.17,-.34,.33,-.49,.17
.30,.64,.10,.11,-.10
.41,.58,.10,.04,-.14
=>
.17,-.34
.30,.64
.41,.58

-.10,.13,.20
-.31,.03,.10
.00,-.03,.56
=>
-.10,.13
-.31,.03
.00,-.03

-.26,-.13,-.60
.22,-.04,.03
.51,.52,-.70
=>
-.26,-.13
.22,-.04
.51,.52

-.05,.06,.29,-.07
-.32,-.41,-.11,-.33
-.27,-.13,.52,-.01
-.16,-.08,-.31,-.13
=>
-.05,.06
-.32,-.41
-.27,-.13

.26,-.12,-.08,-.04,-.32
-.15,.03,-.07,-.19,-.25
-.29,-.02,.04,.02,-.64
-.48,.39,.14,-.01,-.34
=>
.26,-.12
-.15,.03
-.29,-.02

-.22,-.20,-.17
.16,-.01,-.14
-.70,.34,.39
.32,-.03,-.20
=>
-.22,-.20
.16,-.01
-.70,.34

.14,.45,-.53,.24,-.53
.23,-.05,-.53,.56,.56
-.24,.44,.65,.18,.46
=>
.14,.45
.23,-.05
-.24,.44

.69,.39,-.36
.37,.21,-.44
-.61,-.50,.49
=>
.69,.39
.37,.21
-.61,-.50

.23,.55,.21,.44
.49,-.16,-.16,.31
-.73,-.14,.36,-.56
.55,.08,.15,.61
=>
.23,.55
.49,-.16
-.73,-.14
---
-.61,.17,.26,-.13
-.19,-.06,-.13,.30
-.17,.14,.04,.20
=>
-.61,.17
-.19,-.06
-.17,.14

.24,.03
-.45,-.26
.30,.26
-.60,.33
.09,.59
=>
.24,.03
-.45,-.26
.30,.26

.45,.19,-.28,-.41
-.28,-.11,-.68,-.28
-.37,-.20,-.22,-.18
=>
.45,.19
-.28,-.11
-.37,-.20

.05,.46,.15,.19
.04,-.02,.57,.00
.07,.36,.42,.19
=>
.05,.46
.04,-.02
.07,.36

-.05,.14,-.64,-.22
-.12,-.05,-.09,-.25
.15,.07,.14,.10
=>
-.05,.14
-.12,-.05
.15,.07

-.37,-.21,-.40
-.16,.45,-.60
.07,-.37,.64
.04,-.14,-.30
-.07,.08,-.10
=>
-.37,-.21
-.16,.45
.07,-.37
---
-.66,-.64,.54
.36,.33,.16
=>
-.66,-.64
.36,.33

-.07,.20,.27
-.68,-.10,-.13
=>
-.07,.20
-.68,-.10

.56,.05,.39,.10,.02
.56,.07,.21,.10,.37
.56,-.18,.54,.10,.25
.72,.05,.21,.12,.12
.42,.05,-.15,.07,.25
=>
.56,.05
.56,.07

-.43,.18,-.61,-.36,-.54
-.36,.59,-.50,.46,-.74
=>
-.43,.18
-.36,.59

-.28,.66,-.20,.39
.55,.45,-.64,.49
=>
-.28,.66
.55,.45

-.33,-.55,.69
-.42,-.48,.72
=>
-.33,-.55
-.42,-.48
---
.07,.01,-.53
.65,-.02,.01
.20,.04,-.11
-.48,-.05,.14
=>
.07,.01
.65,-.02
.20,.04

-.08,-.46,-.16
-.17,.05,.59
-.13,-.44,-.22
-.11,-.46,-.09
.08,-.44,.55
=>
-.08,-.46
-.17,.05
-.13,-.44

-.08,.59
-.21,.30
.62,-.10
-.49,.03
-.44,.27
=>
-.08,.59
-.21,.30
.62,-.10

.24,.30,-.30
.12,.56,-.39
.45,.47,.13
.27,.44,-.14
=>
.24,.30
.12,.56
.45,.47

.15,-.42,.24,.39
-.16,.36,-.04,-.07
.16,.33,-.13,-.07
-.26,.57,-.23,-.09
-.03,.36,.16,.16
=>
.15,-.42
-.16,.36
.16,.33

.24,-.37,.25
.17,.26,.09
.13,.58,-.20
=>
.24,-.37
.17,.26
.13,.58
---
-.23,-.28,-.59,-.49,-.11
-.45,-.36,.00,.51,.51
-.71,.62,-.32,.62,-.15
=>
-.28,-.59
-.36,.00

-.36,-.51,.27,.10
-.30,.46,.32,.28
-.51,-.12,-.44,-.52
.25,-.44,-.53,.00
=>
-.51,.27
.46,.32

.07,-.45,-.34
-.42,.59,.18
-.52,.04,-.22
-.38,.57,.41
=>
-.45,-.34
.59,.18

.01,.12,-.62
-.66,-.19,.40
-.69,-.33,.00
-.15,-.43,.20
=>
.12,-.62
-.19,.40

-.23,.23,-.46,.13,-.49
.55,-.48,.28,-.09,.44
.40,-.31,-.24,.20,.14
-.10,.12,-.49,.19,-.39
.47,-.42,.45,-.22,.42
=>
.23,-.46
-.48,.28

.19,.37,.47,-.37
-.31,.50,.38,-.25
-.36,-.24,.46,.47
-.13,-.36,.53,.53
-.43,-.28,.53,.19
=>
.37,.47
.50,.38

-.46,.07,-.04
.56,.19,.46
-.44,.29,.00
=>
.07,-.04
.19,.46
